Here are some points, each followed by its number:
[-0.4 -0.3 -0.3  0.6  0.1  0.5  0.7 -0.4 -1.8 -2.4  0.4 -1.6 -0.5 -0.8  2.0 -1.3  1.1  0.8  0.0 -1.0 -0.2 -2.0 -1.3
 -1.3  2.3] 0
[ 1.1 -0.6  0.3  1.2  1.3 -0.4 -0.3 -0.7  0.4 -1.5  0.2 -1.5  0.9 -0.4 -0.2  2.5  0.2  0.5 -0.1 -1.1  1.0  2.9  0.9
  0.6 -0.7] 1
[ 0.1 -1.2  1.0 -0.5  2.3 -0.1 -1.8  0.6  2.1  1.5  0.0  1.4  0.8 -1.5 -1.3  0.4 -0.6  0.1 -1.1 -0.5  0.1 -0.1 -1.8
  0.8 -1.3] 2
[ 1.5 -1.3  0.4 -0.9 -0.3  0.0 -2.4 -0.3  1.5 -0.8  2.2  1.0  1.7 -0.8  0.6 -1.9 -0.6  2.2  0.9 -0.6 -0.8 -1.6 -2.4
 -0.6  0.6] 3
[ 0.4 -0.2  0.4 -0.4 -0.4  0.2  0.6  0.5 -0.7  0.2  0.6  1.3 -0.9 -0.6  0.6 -1.0 -0.7  0.6  0.1  0.9 -0.5 -1.2 -0.3
 -1.7  0.1] 4
[ 0.3 -0.4  0.3 -0.8  0.7 -1.2 -1.2  0.6 -0.7  1.1  0.6  1.5 -0.6  0.1 -0.6  0.3 -0.6  0.7 -0.6  0.7 -0.6 -1.0 -0.7
  0.4 -1.2] 5
[-0.1  1.5 -0.7 -0.6 -0.4 -0.3  1.2  0.0 -0.5  1.1  0.1  1.9 -1.1  0.9 -0.3 -1.2 -0.6 -0.6  0.5  1.1 -0.4 -0.7  0.4
 -0.3  0.0] 6
[-1.2  1.5 -1.0  1.3 -2.0  0.4  1.7 -1.2 -1.3  0.1 -2.1 -1.5 -0.5  1.1  0.9  0.7  1.1 -2.2  0.5  1.4  0.6  1.4  2.6
  0.6  0.4] 7
[ 0.4  0.6 -0.1  0.6  0.4  1.5  0.3  0.1  2.1  0.3 -1.2  0.0  0.9 -0.5 -1.5  1.1  0.3 -1.1  0.0  0.2  0.6  0.8  0.2
  0.4 -0.5] 8
[-1.1  0.5  0.4  0.8  0.1  0.8  0.5 -0.3  0.0  1.0 -0.6  0.2  0.6  0.3 -0.7  0.6  0.7 -1.4 -0.1  0.5 -0.2  0.3  0.2
  0.4 -0.2] 9
[-1.2  0.2 -0.1  0.2  0.3  3.1  0.5  1.5  2.9  0.1 -0.5  1.9  1.0 -3.0 -0.5 -1.2  0.4 -0.2  0.5 -1.5  0.5  0.2 -2.4
 -0.8  1.2] 10
[-0.5  0.3 -2.2 -0.5 -2.1 -0.6  3.0  0.4 -0.5 -1.6 -1.6 -2.4 -1.2  1.5  0.9  1.8  0.5 -1.1  0.1 -1.2  2.1  2.1  3.4
  1.1  0.8] 11
[-0.6  2.1  0.0 -0.6 -0.5 -0.4  0.8  0.1 -0.4  1.5  0.4  2.0 -0.5  0.7 -0.8 -0.6 -1.2 -0.9  0.4  1.9 -1.1 -1.1  0.1
  0.0  0.0] 12
[ 0.0  1.3 -1.0 -0.7 -2.2  0.4  1.8  0.4 -0.5 -0.2 -0.8 -0.3 -1.7  1.8 -0.1  0.1  0.3 -1.2  0.7  0.2  0.3  1.0  2.1
  0.5 -0.2] 13
[-0.8  0.5 -0.1  0.6  0.5  1.1  0.7 -0.2  0.2  0.9 -0.8  0.1  0.4  0.5 -0.6  0.7  0.4 -1.5  0.3  0.5  0.0  0.3  0.9
  0.2 -0.1] 14
[-0.9  1.0 -0.2  0.1  0.6  0.0  1.4 -0.2  0.2  1.6 -1.5  0.8 -0.3  0.0 -0.4 -1.4  0.6 -2.1 -0.6  0.6 -0.2 -0.6  0.7
 -0.4 -0.4] 15
[ 0.4 -0.1  0.4 -1.1 -0.1  0.6 -1.8  0.9  0.7  1.4  0.3  2.4  1.1 -0.3 -0.4 -1.3 -1.3  0.4 -0.2  0.4 -1.5 -2.0 -1.7
  0.7 -1.2] 16
[ 0.3  1.3 -0.4  0.1 -1.1  0.6  1.1  0.0  0.2  0.6 -1.4 -0.6 -0.6  1.0 -0.5  1.3  0.2 -1.7  0.6  0.8  0.1  1.0  2.3
  0.4 -0.9] 17
[ 1.9  0.7 -0.2  0.5 -0.4 -0.7 -0.6 -0.7 -0.7 -1.2  0.1 -1.9  1.0  1.4  0.6  1.3 -0.4  0.1  0.5  0.7 -0.3  0.6  1.3
  0.7  0.0] 18
[-2.3 -2.1 -0.3 -1.4  1.4  0.5 -0.4  1.2  1.4  2.5 -0.3  2.2 -1.0 -1.9 -1.3 -1.4 -0.2 -0.4 -1.5 -1.1  0.8 -0.2 -2.8
 -0.1 -0.6] 19
Which three points above are nearest to each new point by angle? Their numbers follow each, nearest first.
[ 0.8 -0.4  1.3  1.0  1.2 -0.3 -1.6 -0.4  0.4 -0.6  0.0 -0.7  1.3 -0.8  0.1  1.5 -0.5  0.3 -0.4  0.0  0.0  0.4 -0.5
 -0.5  0.2] >> 1 2 18
[-1.5 -0.4 -0.2  2.3  0.5  1.9  0.4 -1.1  1.2 -1.5 -0.8 -1.7  1.9 -1.9  0.0  1.7  1.3 -0.3 -0.1 -2.0  1.7  3.4 -0.8
  0.7 -0.1] >> 1 8 10
[ 1.2 -1.0  0.4  0.7  0.9 -1.0  0.0  0.1 -0.9 -2.0  0.8 -2.0 -0.1 -0.3  1.6 -0.4  0.0  1.9 -0.9 -1.5  0.1 -0.2 -0.3
 -0.1  0.7] >> 0 1 18
[-0.8  0.0 -0.3  0.5 -0.3  0.7  1.1  0.0 -1.1 -1.8  0.1 -1.5 -0.2 -0.5  1.2 -1.1  1.2  0.9  0.2 -0.8  0.4 -1.4 -0.7
 -1.1  2.0] >> 0 4 10
[ 0.8 -1.0  0.0  1.6  1.3  0.1  0.4 -0.4  0.2 -2.0  0.2 -2.2  0.6 -0.4 -0.3  2.8  0.6  0.8  0.1 -1.2  1.2  3.2  0.9
  0.7 -0.7] >> 1 18 11
[ 0.7 -1.1  0.6 -0.8  0.1  0.5 -2.3 -0.1  1.4 -0.3  1.9  1.2  1.8 -1.2  0.0 -1.7 -0.7  1.4  0.5 -0.6 -0.8 -1.5 -2.6
 -0.2  0.2] >> 3 16 2
[ 2.8 -1.4  0.7 -0.7  0.5 -0.9 -2.1 -0.3  0.6 -0.5  2.0  1.5  1.6  0.0  0.0 -0.9 -0.6  2.0  0.9  0.4 -1.2 -2.0 -0.3
 -0.8 -0.7] >> 3 16 5
[ 2.1  0.3  1.0  0.1  0.3 -0.6 -0.9 -0.2 -0.3 -1.0  0.6 -1.2  1.3  0.8  0.6  1.0 -0.6  0.5  0.2  0.7 -0.6  0.0  0.4
 -0.4  0.2] >> 18 1 3
[ 0.6  0.5 -0.3 -1.0  0.0 -0.2  0.0  0.1  0.0 -0.6 -0.4  0.2 -0.4  0.2  0.3 -0.2 -0.2  0.4 -0.4 -0.4 -0.2 -0.9 -0.2
  0.3  0.7] >> 0 3 4
[-1.8 -0.9 -0.4 -0.9  0.3  1.5  0.7  1.6  1.6  1.8 -1.1  2.1 -1.0 -1.4 -1.5 -1.4  0.2 -0.8 -0.5 -0.9  0.3  0.1 -1.4
  0.5 -0.7] >> 19 10 2
[-0.6  0.4 -1.2  0.5 -0.1  2.9  1.1  0.8  2.1 -0.6 -1.1  0.5  0.7 -2.6 -0.5 -0.6  0.9 -0.3  0.7 -1.7  1.1  0.0 -1.4
 -0.5  1.4] >> 10 8 19
[-1.8 -0.4  0.0  0.2  0.4  3.3 -0.3  1.4  2.8  0.2 -0.2  1.1  1.2 -3.0 -0.6 -1.0  0.6  0.6  0.3 -2.1  0.4 -0.7 -3.3
 -0.5  1.2] >> 10 19 2
[ 1.2 -0.9  0.4 -0.5 -0.3  0.1 -2.2 -0.3  1.0 -0.4  1.8  1.2  1.2 -0.7  0.2 -1.7 -0.5  1.5  0.8 -0.2 -0.7 -1.3 -1.9
 -0.3  0.0] >> 3 16 2
[ 1.5 -0.3  0.1 -0.9  0.1 -1.0 -1.4  0.3 -0.2  0.0  0.4  0.6 -0.2  0.2  0.1 -0.1 -0.3  0.8 -0.4  0.1 -0.3 -1.0 -0.1
  0.2 -0.6] >> 5 16 3
[ 3.2  2.6  0.2  1.4 -1.5 -1.0  0.8 -1.0 -1.3 -1.3 -0.5 -3.1  0.5  2.9  2.0 -0.1  0.1 -0.9  1.5  2.2 -0.4 -0.4  3.5
  1.3  0.8] >> 18 7 17
[ 0.7 -0.6  0.4 -0.4 -0.5 -0.1 -0.3  0.4 -0.8  0.3  1.5  1.6 -0.6 -0.3  0.3 -1.5 -0.7  1.0  0.7  1.1 -1.2 -1.7 -0.4
 -1.4 -0.1] >> 4 3 16
